Each row is where one point has got to under a steady rotation. How many steps took it there?
The counts run from 0 to 649.
[124 121 184 187 140 123 109 140 137 130 121 152 144 117  62 119 170 140
 121 118 156 155 129 172  84  99 106 137 126 126 124 126 114 120 174 158]	592
[167  86 161 174  77  81 134 111 117 135  98 102 128 127  85 168 150 121
 121 100 146 137 117 169 144 154 160 104 113 114 128 116 123 142 148 128]	176
[157 164 145 137  96 182 141 126 107  98 151 151 151  95 119 114 156 162
 153 101 136 145 112 158 129 102 125 142  94 140 105  86 152 176 171 117]	326
[158 143 150 142 145 118 112 169 144 138 170 127 152 128 111  91 159 173
  98 113 159 158 113 158 128 135 127 169 122 104 111 119 129  91 204 151]	165
[192 113 129 143  79 118 156 129 113 125 153 108 143 114 111 146 155 167
 124 101 165 132  91 141 165 168 135 127  85  91 130  97 129 142 160 129]	37
[119 132 126  88 169 163 104 146 140 139 191 138 151 155 194  92 119 106
 126 137 150 134 130 142 105  95 131 191 125 148 128 136 131 109 133 131]	642
[ 81 119 112 113 139 139 148 106 119 173 171 144 116 152 127 141  92  48
 139 109 164 131 104 127 121 142 139 148 120 110 165 128  92 138  82 115]	69
[151 103 128 162  85 140 165 110  94 120 154 134 111 113 139 191 138 117
 154 121 136 119  81 148 156 145 123  89  70 117 163 104 112 157 117  95]	263
[158  93 152 145 137  93 132 163 148 176 123  82 160 132 101 108 147 150
 108 127 186 114 140 174 136 148 156 163 128 122 123 146 123 112 163 150]	92
[122 138 117 138 105 137 122 153  91 117 142 141  97 110 141 163 141  82
 132 137 102 138 118 165 132  98 167  85  59 138 118 123 164 163 154  79]	189
[142 100 170 167  86  77 120 117 116 144  95 118 113 134  82 154 138  91
 121  85 133 164 118 169 137 136 159  99 111 123 114 118 131 153 150 113]	174
[ 79 122  87 141 133 142 110 113 117 122 173 171  91 136 138 173 125  73
 123 144 120 133  97 136  89 109 116 138  93 102 170 138 106 105 104 121]	208
[122 107 162 146 163 147  95 118 154 122 162 154 151 167 188 114 139 122
 135 139 138 129 123 159  93  74 106 184 134 149 140 142 114  90 128 141]	431
[105 110 155 148 185 163 112 168 146 149 164 140 147 141 126 121 158 123
 137 158 176 122 136 159  77  89  95 148 116 143 142 148 117  98 137 154]	221
[140  74 151 127 131  61 107 143 142 182 123  87 134 163 116 133 123  88
 102 116 171 139 143 158 128 153 170 138 126 119 123 151 133 111 143 142]	89
[141  86 162 134 145 126 137  98 149 159 148 115 158 173 184 118 115 111
 138 117 168 115 121 160 133 122 134 191 147 142 157 141  85 105  99 133]	74
[135 114 143 101 141  86 115 122 146 179 161 109 143 168 125  92 101 100
 102  85 174 162 117 140 137 157 160 175 148 104 126 125 118 105 137 149]	584
[104 153 148 138 141 197 149 126 115 134 145 154 130 121 166 126 118  86
 163 122 125 118 124 168 122  73 139 147 112 172 137 121 113 165 111  80]	486
[ 84 116 131 158 143 168 149 113 113 138 167 169 117 133 126 166 124  82
 156 132 151 123  92 139 100 107  92 127 104 115 176 124  83 136  94 122]	137
[117 133 152 131 174 143 129 138 154 168 148 131 142 162 178  91 111 100
 129 123 151 120 127 173 128  95 151 199 148 157 137 141  89 107 132 113]	359
[122  94  92 129 119 136 134  85 126 125 186 138 121 152 155 168 120 107
 131 126 156 121  88 124 115 149 112 164 113  88 180 126  92 108  86 138]	494
[152  93 171 142  75  81 122  95 118 136 101 114 137 136  78 145 133  96
 126  73 154 165 123 153 129 153 150 118 121 117 108 110 135 167 135 135]	528
[113 114 140 141 132 189 125 122 115 112 142 147 132 123 177 148 146 102
 166 157 124 105 135 162  94  64 132 137  94 175 138 138 137 153 103 108]	345
[137 140 161 174 139 114 119 142 149 149 121 129 148 121  74  93 151 161
 105 104 157 139 125 187 116 119 142 179 145 121 120 127 101 106 177 148]	236
[137 114 147 157  94 155 121 125  93  93 120 143 119 107 131 181 163 110
 157 143 116 126 127 161 113  87 137  88  74 153 124 119 153 165 134 103]	118
[187  89 135 114  78  75 100 128 117 125 132  88 132 145 136 138 148 128
 101 110 143 152 124 148 147 161 181 124  98 121 104 121 169 132 164 135]	601
[146  98 157 112 133  68 103 135 141 168 156 111 134 179 141 112 110  86
  96  93 163 174 116 139 148 156 152 144 134 104 122 132 125 110 149 140]	230
[153 162 119 142  81 153 140  97 123 111 110 120 154  93  95 111 146 154
 128  94 133 115 126 180 124 115 180 175 120 134 108 106 132 168 153 115]	112
[ 99 101 157 127 141  97 117 108 131 173 141 131 130 156  81 116 106  59
 122  80 178 169 120 132 110 148 130 144 139 103 131 127 106 134 114 153]	298
[116  76 148 115 148 115 126 128 126 167 161 115 151 153  89 135 126  83
 134 116 207 142 130 116 102 150 103 131 117 103 142 137 128 136 108 174]	510
[ 83 112 129 155 164 125  83 144 139 130 164 165 114 144 113 143 149  91
 106 145 140 151 118 147  69  95 103 140 113 109 146 152 119  78 137 151]	435
